In the rows, zero is written as 128.
One turn sends every row of this set to another row. A few are shown first. Where does it send the rows asked after them?
pidur: [ 87 147 139 132 128 157 126 117 143 135 109 114 163 126 142 112 151 117
 101  84 121 121 162 147 148 121 127]
maz: [119 124 120 153 143 139 142 113 104 146 114 120 144 122 162 127 105 110
 116 131 130 144 158 164 109 120 138]
Popu: [134 148 125 151 145 148 127 121 130 145 128 109 138 133 157 136 117 147
 120 115 121 170 172 168 110 114 126]
Navi: [121 129 119 141 137 147 147 114  95 136 111 117 157 121 156 128 106 103
 119 124 125 124 148 166 115 119 138]
zubiv: [ 85 138 143 131 131 151 133 127 126 140 106 116 159 128 145 114 148 125
 106  73 119 120 168 140 151 130 125]
rar: [ 91 145 147 129 128 147 131 116 132 135 118 115 161 120 135 111 154 120
 110  73 116 129 172 138 142 127 121]
deso: [125 122 130 139 150 131 157 123  99 146 109 127 137 129 167 135 107 135
 117 118 116 151 169 153 123 133 134]
dak: [127 126 131 122 149 132 151 127  87 140 116 127 138 122 162 127 109 132
 121  98 127 146 162 148 127 144 136]
Marig: [139 162 124 141 139 159 124 121 129 134 132 102 150 132 147 137 122 145
 125 105 116 159 166 172 111 109 123]
mem: [ 84 140 138 136 128 153 125 119 126 137 115 113 160 119 138 105 148 114
 102  78 126 118 161 141 135 129 125]
pugat: [ 92 148 147 127 129 147 130 116 133 134 119 116 159 122 137 107 156 121
 106  77 117 128 168 139 141 128 121]
mize: [144 153 142 120 143 135 152 118 110 130 130 118 147 131 150 136 127 144
 129 103 102 158 173 155 123 125 123]
Kos: [132 145 147 117 146 132 143 105 123 128 125 122 136 122 151 131 127 145
 134 111 107 170 168 153 126 128 140]
nibu: [ 89 147 137 136 129 159 119 125 137 138 115 109 158 125 138 111 151 131
 103  71 123 127 166 143 139 127 121]
tabip: [125 141 119 153 142 150 133 112 136 144 113 116 146 133 165 136 111 121
 115 136 124 154 161 177 122 105 137]
budug: [115 139 118 141 141 161 124 108 142 135 105 112 143 127 161 137 111 128
 122 128 124 149 148 176 132 110 152]
zuk: [ 87 145 139 136 126 157 125 116 144 137 109 113 164 124 140 114 150 115
 107  80 119 123 166 148 147 118 125]
dide: [ 83 137 137 139 127 154 125 118 127 139 112 112 162 118 137 110 145 112
 107  76 124 119 164 142 137 126 124]
Zop: [128 128 131 127 146 136 160 126  85 137 111 121 147 127 158 135 109 134
 122 103 111 136 163 151 124 136 131]
Tevud: [122 145 110 144 139 163 121 120 135 140 110 113 149 130 165 134 109 119
 114 120 139 144 149 181 131 109 143]
mifi: [138 143 141 134 147 127 150 113 115 140 129 124 137 129 157 131 123 139
 124 118 111 170 178 156 116 125 127]
zizuz: [ 91 148 150 129 128 146 130 118 130 135 120 116 161 124 138 108 158 118
 110  76 118 129 171 140 142 126 121]
teran: [126 148 112 147 136 164 131 117 131 136 111 107 158 133 159 140 111 120
 117 124 122 137 151 182 124 103 136]
bokuf: [117 128 121 133 141 141 142 113 102 137 111 126 149 118 163 123 107  98
 117 123 138 132 148 165 125 125 145]
nodev: [121 125 132 139 144 136 154 132  89 137 122 121 132 126 164 141 112 143
 120 105 126 149 163 154 122 138 136]
guf: [137 163 125 136 140 154 114 119 136 135 136 108 144 128 152 130 124 138
 124 104 132 169 164 172 116 113 129]
Maf: [ 88 147 140 139 129 158 119 128 134 140 116 108 159 128 139 113 151 130
 107  70 123 128 169 144 140 124 121]
goze: [117 140 118 153 136 158 136 124 129 135 113 114 142 134 170 148 111 129
 115 128 132 145 152 180 132 110 143]
dotu: [ 89 145 138 137 129 158 121 123 138 140 115 109 159 124 136 115 149 129
 108  68 120 129 171 143 141 125 120]
nat: [ 86 136 141 131 130 151 134 122 129 139 106 116 160 123 142 115 146 122
 107  72 117 121 168 139 149 130 125]
pab: [134 151 145 128 140 132 154 118 120 128 133 124 136 132 161 144 130 143
 126 116 114 166 171 162 133 123 132]
gan: [127 149 127 141 142 155 112 113 133 135 129 103 135 122 147 131 119 151
 131 106 123 169 160 166 109 118 137]
Ved: [142 154 142 115 147 133 144 120 119 133 129 124 139 130 158 132 127 146
 126  99 116 168 174 155 133 130 129]
nomez: [ 86 147 141 135 127 156 126 119 141 137 110 114 164 129 144 113 152 115
 106  83 121 121 165 149 150 118 127]
tekul: [ 86 139 140 129 131 151 133 125 129 138 106 116 158 125 144 113 148 127
 101  74 119 120 165 138 148 133 125]
Febo: [116 130 130 145 135 136 150 112  99 131 124 124 144 119 161 133 115 104
 120 132 133 139 152 167 118 121 143]
Tiz: [129 154 128 152 135 151 124 121 123 132 142 107 138 126 153 139 124 140
 125 114 132 165 163 172 107 114 129]
nul: [117 119 132 126 149 137 147 120  97 138 106 122 132 120 159 133 107 145
 126 105 117 148 158 148 127 141 147]
supiz: [111 122 125 138 140 142 135 103 105 134 113 119 142 111 154 122 108 108
 126 127 129 139 146 161 113 125 152]
komut: [ 83 139 140 139 127 153 124 121 123 139 115 113 162 121 139 106 149 112
 107  78 127 118 163 143 136 126 125]

nomez goes to komut
goze goes to Febo
Now find these:
Marig goes to teran
bokuf goes to dak
rar goes to dotu
maz goes to deso
Kos goes to gan
pugat goes to nibu

One turn sends every row of this set to another row. A few are shown first. Where does it send the rows asked after them?
U: [119 126 140 130 129 115 149 137 126 143 148 134 115 107 141 114 112 129
 115 115 115 140 117 121 128 132 131 111 131 125 119 154 120]
N: [112 128 117 128 137 125 116 129 121 117 125 120 136 109 134 131 138 105
 131 134 121 110 114 134 137 133 138 134 129 115 157 108 110]
Q: [117 120 128 122 141 135 117 142 122 109 129 124 142 115 132 141 132 116
 131 128 128 100 114 134 138 129 130 133 132 121 163 106 113]
E: [126 123 115 130 118 141 164 120 128  96 162 126 114 137 127 126 125 138
 114 123 109 153 123 141 148 129 126 135 119 147 116 144 134]
L: [140 126 116 142 140 129 108 154 118 117 115 110 122 144 143 135 154 129
 128 109 115 155 128 130 152 134 120 143 147 134 127 127 120]
F: [131 133 127 119 136 112 147 111 121 114 139 154 153 129 119 147 129 120
 129 133 114 141 144 146 131 135 133 143 131 141 117 101 120]
B: [123 126 125 129 120 141 152 146 141  96 158 123 115 126 131 129 114 144
 113 129 122 159 131 151 136 135 126 125 132 137 111 154 126]
V: [118 125 118 141 130 127 103 133 114 105 117 131 126 151 126 143 153 130
 127 128 130 170 128 130 140 137 125 139 141 126 130 118 115]
J: [156 121 118 117 153 136 139 134 109 138 139 125 161 124 124 135 149 128
 132 120 107 116 128 138 143 120 123 135 131 137 109 125 133]
Z: [118 127 118 126 139 120 124 146 127 117 127 113 131 114 143 139 127 105
 138 124 120 106 119 137 144 132 132 136 136 124 159 102 116]
R: [111 116 145 125 119 123 149 123 120 119 158 152 121 124 134 125 113 139
 114 113 129 130 111 107 129 119 131 122 124 134 120 139 121]
S: [137 118 132 134 146 138 119 140 112 111 116 128 133 154 121 148 150 138
 120 112 115 155 133 138 147 143 110 138 140 139 150 117 124]
X: [132 132 118 121 135 117 121 157 130 123 140 129 150 117 137 143 126 125
 142 136 136 137 137 142 128 121 136 131 148 125  88 121 117]
A: [128 115 111 126 126 151 153 140 124 113 160 113 120 132 121 127 130 143
 119 131 117 151 117 145 145 126 120 116 122 133 112 159 141]
H: [119 111 136 120 130 119 163 139 116 144 157 135 117 130 132 133 106 133
 127 110 120 132 114 120 139 124 117 108 126 135 133 137 140]

A goes to B
J goes to X
V goes to S
Now find these:
U goes to R
Q goes to Z

One turn sends every row of this set to another row. A few are shown first. Where does it send the rows asked after them?
Rabi: [141 104 147 117 110 130 114 138 132 128 121 128 116]
duk: [135 152 133 148 132 133 124 110 120 137 130 105 142]
turap: [101 120 132 125 128 126 125 135 113 119 130 142 132]
dode: [130 158 136 133 128 144  93 123 126 126 138 118 125]
Nid: [129 116 129 114 127 144 159 128 130 122 133 116 125]
fegit: [152 124 125 131 127 138 115 137 115 140 115 145 118]
Pud: [137 149 131 149 142 131 123 102 133 121 129 114 128]
vif: [123 140 159 142 119 124 141 124 132 109 124 117 125]
Rusir: [148 129 115 124 121 123 107 141 126 127 119 143 128]
dufa: [143 137 135 132 158 140 105 142 128 135 120 112 120]
vored: [127 124 138 104 117 137 123 121 122 145 147 138 114]
noni: [130 124 132 123 126 127 159 135 127 128 151 121 121]
fonad: [105 127 150 125 147 132 144 133 124 128 134 108 132]
supeb: [136 107 135 137 126 129  99 120 129 147 130 107 130]
vuriz: [128 138 137 140 125 161 123 138 130 106 143 103 126]

supeb goes to turap
vif goes to dufa
Rabi goes to fonad
Now find these:
fegit goes to noni
Rusir goes to Nid

